(in the rows, 128 means zero)
One turn sends every row of this set to another row. A few are shown first. Where does it send the rows asked after them?
Q834: [115 145 125 127 102 135 154 122 109 134 108 107 106 118 128  92 117 138
 166 128 140 116 173]
Q895: [126 146 136 104 166 139 153 133 114 131 124 127  86 159 117 144 127 112
 120  97 170  82 102]
Q712: [146 125 125  98 161 152 175 156 131 125 138 126  97 159 142 130 134 130
 129  97 147  98 117]
Q149: [125 136 142 104 147 135 176 123 114 142 146 107  91 161 113 138 109 118
 128 100 166  76 120]
Q182: [ 81 104 121 121 115 120 145 122  99 127 126 149 116 142 110 144 109 113
 137 115 122 131 172]
Q665: [ 80 132 106 113 122 134 110 131 131 154  98 135 116 157 137 132 117 132
 139 113 134 122 153]
Q124: [142 110 115  95 151 143 168 155 115 132 134 144  96 159 132 106 127 111
 126 111 164 102 121]
Q972: [107 162 126 100 115 136 126 124 133 133 127 108 121 114 134 131  89 158
 159  99 127 115 136]
Q276: [136 129 106 131 127 164 128 128 100 144  87 129 104 117  81 109  95 137
 121 144 112 126 128]
Q548: [169 166 144 126 143 144 128 133 137 117 138 147 120 130 143 130 147 116
 111 137 154 130 149]
Q539: [163 150 145 111 128 124 134 124 132 107 145 134 122 132 148 138 130 119
  91 130 137  81 140]
Q898: [131 123 122 122 107 163 139 116 123 112 129 110 131 119 111 137  77 169
 157 108 127 124 128]
Q335: [167 145 133 112 143 136 132 108 137 123 139 128 135 129 139 126 117 104
 102 144 127  81 142]
Q765: [116 132 134 137 123 134 145 120 103 110 117 153 112  99  81 135  93 132
 167 116 111 121 135]
Q686: [109 143 126 131 101 117 156 112 110 113 107 105 134 126 120 124 116 134
 167 102 132 110 165]
Q908: [157 149 150 110 137 133 130 122 141 118 160 142 122 138 129 156 129 106
  98 146 130  96 138]
Q192: [124 143 111 152 123 145 171 127 102 149 107 128  98 135 101  99 102 114
 135 122 104  94 178]
Q194: [137 129 132 114 160 131 162 177 123 143 122 134  90 143 117 138 152 138
 123 119 152 122 101]
Q757: [150 115 118 102 160 160 168 158 126 110 121 146  97 148 132 133 138 112
 125 115 157 105 113]
Q986: [108 112 109 149 127 162 147 124 118 147 129 119 126 160 101 151  83 144
 116 111 111 131 158]
Q344: [118 124 130 115 114 140 151 121 103 120 136 146  87  99  94 114  82 129
 158 140 110 105 146]
Q403: [134 130 101 152 126 159 126 132 103 123  98 139 127 129  86 115  78 132
 122 116 124 108 119]
Q851: [130 157 147 130 168 140 173 153 128 150 135 105  91 146 108 156 130 139
 127 107 158 104 110]
Q75: [141 154 135 103  93 148 144 131  99 125 134 132 117 100  88 144  95 126
 163 112 129 125 124]
Q409: [130 148 150 134 152 123 171 137 103 164 118 117  84 139  87 140 132 138
 139 116 163 103 103]
Q717: [128 138 129 117 118 170 147 102 121 137 121  84 111 119 101 130  81 159
 149 132 119 114 138]
Q177: [160 138 145 103 147 138 123 123 135 127 145 146 122 114 145 126 132 129
 114 147 137 147 145]
Q401: [153 166 151 134 156 134 134 102 140 156 114 134 120 139 120 134 147 144
 119 136 130 150 152]
Q652: [ 87 112 131 119 119 134 151 108  99 156 124 141  84 141 109 137 109 132
 144 131 120 129 176]
Q48: [150 171 154 148 155 139 141 116 154 140 112 152 102 151 114 143 152 142
 114 134 140 133 145]
Q50: [104 117 111 105 108 148 112 102  99 142  91 105 108 138 115 117 105 132
 122 137 145 120 145]
Q17: [126 157 154 118 154 123 167 138 114 145 115 106  88 144  94 159 140 134
 110 108 161 114 109]
Q791: [155 133 141 121 154 144 182 163 121 135 121 121  94 128 124 149 152 151
 135 116 147 132 113]
Q707: [121 138 107 166 130 144 165 143 109 129 111 139 129 130 102 117 102 114
 142 111 108 122 176]
Q18: [105 116 110 124 110 161 147 129 112 157 120 148 117 162 104 165 118 100
 140 128 127 129 164]
Q4: [149 150 146 110 144 134 133 137 148 117 148 155 109 132 144 134 139 136
 101 136 146 147 153]
Q259: [153 157 156 137 145 128 140  96 139 127 129 144 106 146 115 166 133 130
 108 135 122  76 127]
Q534: [134 156 107 138 131 141 121 147 106 140 109 142 111  96 107 127  82 137
 137 110 106  97 113]
Q241: [112 153 123 103  83 142 141 122 119 137 109 107 130 149 111 133 125 122
 160 108 154 131 161]
Q646: [158 165 161 122 148 139 134 105 140 136 134 154 107 145 119 160 154 137
 120 131 132 139 140]
Q933: [145 152 155 126 157 128 132  83 139 151 125 139 119 150 103 157 126 118
 108 142 112  94 135]
Q904: [159 170 153 131 137 124 137 105 140 137 122 134 123 158 114 152 155 119
 104 132 124  92 139]
Q917: [159 147 103 151 111 166 161 150  96 149 115 142 124 125  95 143 105 102
 140 118 111 107 147]
Q789: [104 114 109 128 100 136 115 121 106 138  89 115 131 147 114 126 115 153
 129 115 148 138 139]
Q218: [149 121 134 124 157 149 190 166 124 156 136 134  93 140 114 127 138 151
 147 122 149 133 120]
Q408: [112 129  96 152 143 162 142 145 128 167 120 142 115 141 130 149  93 130
 132 114  92 107 154]
Q30: [123 110 103 122 129 182 152 119 113 154 124 107 112 150 122 130  89 140
 117 128 104 134 169]
Q868: [124 145 139 103 162 145 175 130 130 121 134 113  98 170 113 147 118 104
 108 102 162  85 122]

Q986 -> Q182
Q344 -> Q276
And these:
Q548 -> Q851
Q408 -> Q18
Q149 -> Q177
Q868 -> Q4

One turn sends every row of this set to another row. A few are shown first. Where does it send the rows asked after them?
Q907: [162 142 133 150 104 152 134 137  91 127 132 144 117 145 165 126 124 127
 133 138 148 109 136 112 104  93 123 102 136 101 172 138]
Q321: [133 148 126 107 120 112 122 167 137 122 134 114 147 128 196  90 120 170
 108 182 125 147 132 131 113 157  83 133 117 123 109 118]
Q664: [167 107 121 145 144 163 119 117 109 132 165 107 158 156 152 146 137 146
 131 153 143 143 156 135 141 102 119 127 111 110 110 131]
Q803: [157 121 119 148 169 138 138 124 124 108 146 106 157 171 158 133 128 139
 146 143 155 139 139 131 114  73  89 126 128 123 120  93]
Q713: [156 106 134 120 165 156 119 111 112 105 171 114 137 140 177 143 140 135
 128 153 158 126 149 152 106 105 114 107 118 109 109 113]
Q468: [149 135 134 135 146 159 144 133  84 120 142 159 120 128 185 149 132 117
 141 143 133 117 124 130 112 116 139  84 127  95 152 126]
Q167: [154 171 123 118 127 133 153 172 123 147 116 132 129 117 201 122 111 166
 127 171 133 156 162 123 106 136 105 146 114 151 130  98]
Q328: [158 166 134 125 125 139 106 137 120 148 119 162 156 148 174 147 114  94
 146 155  79 120 125 109 113 142  84 141 130  70 149 128]
Q732: [155 127 130 119 139 155  94 139 136 164 157  99 173 147 143 135 103 104
 148 169 121 132 114 130 105 126  54 141 135  91 110 127]
Q289: [147 155 127 132 116 111 148 152 130 115 149 123 142 121 206  90 125 171
 126 181 137 156 144 139 114 138 115 126 113 120 107 112]
Q364: [152 161 148 123 146 133 108 148  99 144 121 148 144 147 177 144  93  87
 137 167 101 117 105  89 110 118  82 120 148  74 145 121]
Q134: [149 140 120 115 171 129 113 132 139 137 125 100 167 174 157 121 106 111
 141 156 135 131 105 120 111  97  54 147 132  96 118  98]
Q627: [151 140 121 156 158 140 155 145 103 112 124 151 130 163 156 143 116 133
 147 121 129 125 128 113 119  87 111 102 142 124 161 101]
Q129: [160 110 131 151 139 164 118 125 123 133 183 100 164 144 144 151 123 135
 151 154 147 145 149 149 108 100  96 123 129 119 107 119]
Q226: [144 160 124 123 160 127 132 152 116 141 102 142 143 163 157 133  95 106
 142 136 109 117  90 103 116 113  75 122 145  95 159 108]
Q750: [141 168 124 104 132 115 130 180 120 140 113 127 128 123 188 126 106 173
 104 163 123 157 145 126 103 152  97 133 122 142 137 106]
Q706: [149 173 117 109 129 104 127 174 131 145 125 111 141 131 197 110 105 168
 102 177 132 168 130 135 106 142 107 128 122 116 130 107]
Q215: [138 167 139 133 110 125 163 163 116 125 123 148 130 112 211 103 118 158
 141 169 130 142 148 121 115 144 114 132 119 135 124 117]
Q874: [147 147 130 132 126 156 116 160 105 163 133 145 144 138 144 147  98  97
 154 148  95 120 100 113 110 139  82 113 145  89 155 136]
Q543: [156 164 126 100 140 116 142 173 127 144 114 124 135 128 191  94 109 170
 120 162 117 126 156 123 102 164 104 137 127 135 127 109]
Q132: [168 131 126 156 135 158 138 130  89 140 141 159 131 139 154 158 121 132
 144 133 107 126 146 115 148 119 139 109 124 105 150 133]
Q219: [155 111 142 142 155 158 113 131  98 103 165 109 155 162 173 156 131 137
 130 165 155 137 159 120 105  78 100 114 130 122 111 113]
Q141: [151 128 129 104 149 150  90 120 125 160 138  94 170 156 153 139 118 117
 129 157 128 137 129 127 144 131  74 157 121  89 103 141]
Q196: [149 137 150 109 158 146  91 129 120 138 143  99 168 157 177 141 109  99
 138 181 140 129 127 109 104 102  55 148 136  92  99 118]
Q269: [152 151 140 116 138 146 112 137 105 167 116 145 143 140 153 147 100 101
 140 138  93 119 116 107 145 146  90 139 132  84 146 146]
Q229: [152 163 128  96 143 100 132 163 131 140 123 104 141 133 193  93 111 172
 112 160 130 139 149 137 100 159 112 133 132 121 120 112]
Q466: [172 127 140 107 127 141  83 120 136 137 140  99 143 147 154 107 112 116
 119 164 144 107 136 118  99 108  53 152 129  91 125 121]
Q81: [157 134 140 155 141 146 129 149  78 108 142 159 126 151 174 158 117 124
 130 152 115 124 132 100 112  99 123  85 143 107 155 117]
Q253: [151 169 121 114 135 112 152 160 123 144 126 104 148 136 202  89 122 171
 125 163 146 144 151 137 104 142 130 128 124 121 119 115]
Q499: [144 147 141 105 135 142  90 116 138 138 136 111 180 159 173 149 127 110
 141 160 125 138 152 135 105 124  61 167 122  91 107 130]
Q999: [159 140 117 158 118 153 130 146  95 117 138 169 148 157 173 156 141 132
 133 145  96 132 144 119 115 118 128 103 121  99 161 130]
Q542: [167 149 132 119 110 150 110 147 107 153 110 138 125 143 161 112 102 100
 130 157 119  92 113  94 100 118  74 133 135  83 166 132]
Q355: [127 163 136 107 117 127 137 175 120 130 112 138 135 120 199 101 115 158
 125 169 119 134 136 115 113 165  81 138 122 137 127 125]
Q796: [146 120 125 141 129 156 111 125 113 108 154 118 174 169 170 160 159 147
 129 150 145 147 168 141 110 102 108 129 117 119 119 133]
Q160: [153 127 130 164 123 164 141 150  97 133 161 145 137 137 146 164 118 131
 154 135 120 132 135 130 113 110 123  94 141 117 153 129]
Q973: [158 175 116 122 127 122 148 164 129 149 128 115 141 125 209 110 112 163
 125 185 141 168 145 131 106 128 116 141 112 122 122  97]
Q487: [168 117 142 139 121 143 111 112 119 111 159 100 135 152 158 122 128 142
 123 146 175 122 160 133  99  80 104 123 132 108 133 126]
Q806: [152 120 134  84 172 159  93 120 125 138 145 107 151 141 174 130 121 107
 127 172 134 112 123 135 102 131  64 141 116  93 104 113]
Q445: [157 170 116 116 137 128 161 170 116 148 114 121 138 131 203  90 122 169
 131 165 130 129 155 120 104 150 123 133 120 135 128 113]
Q49: [146 149 132  99 154 164 120 145  99 154 115 149 130 132 180 135 114  87
 144 159 113 100 100 110 109 140  87 117 124  82 142 128]

Q167 -> Q973
Q713 -> Q806
And these:
Q196 -> Q364
Q129 -> Q732
Q355 -> Q215
Q803 -> Q134
Q132 -> Q664
Q487 -> Q466
Q999 -> Q796
Q543 -> Q445

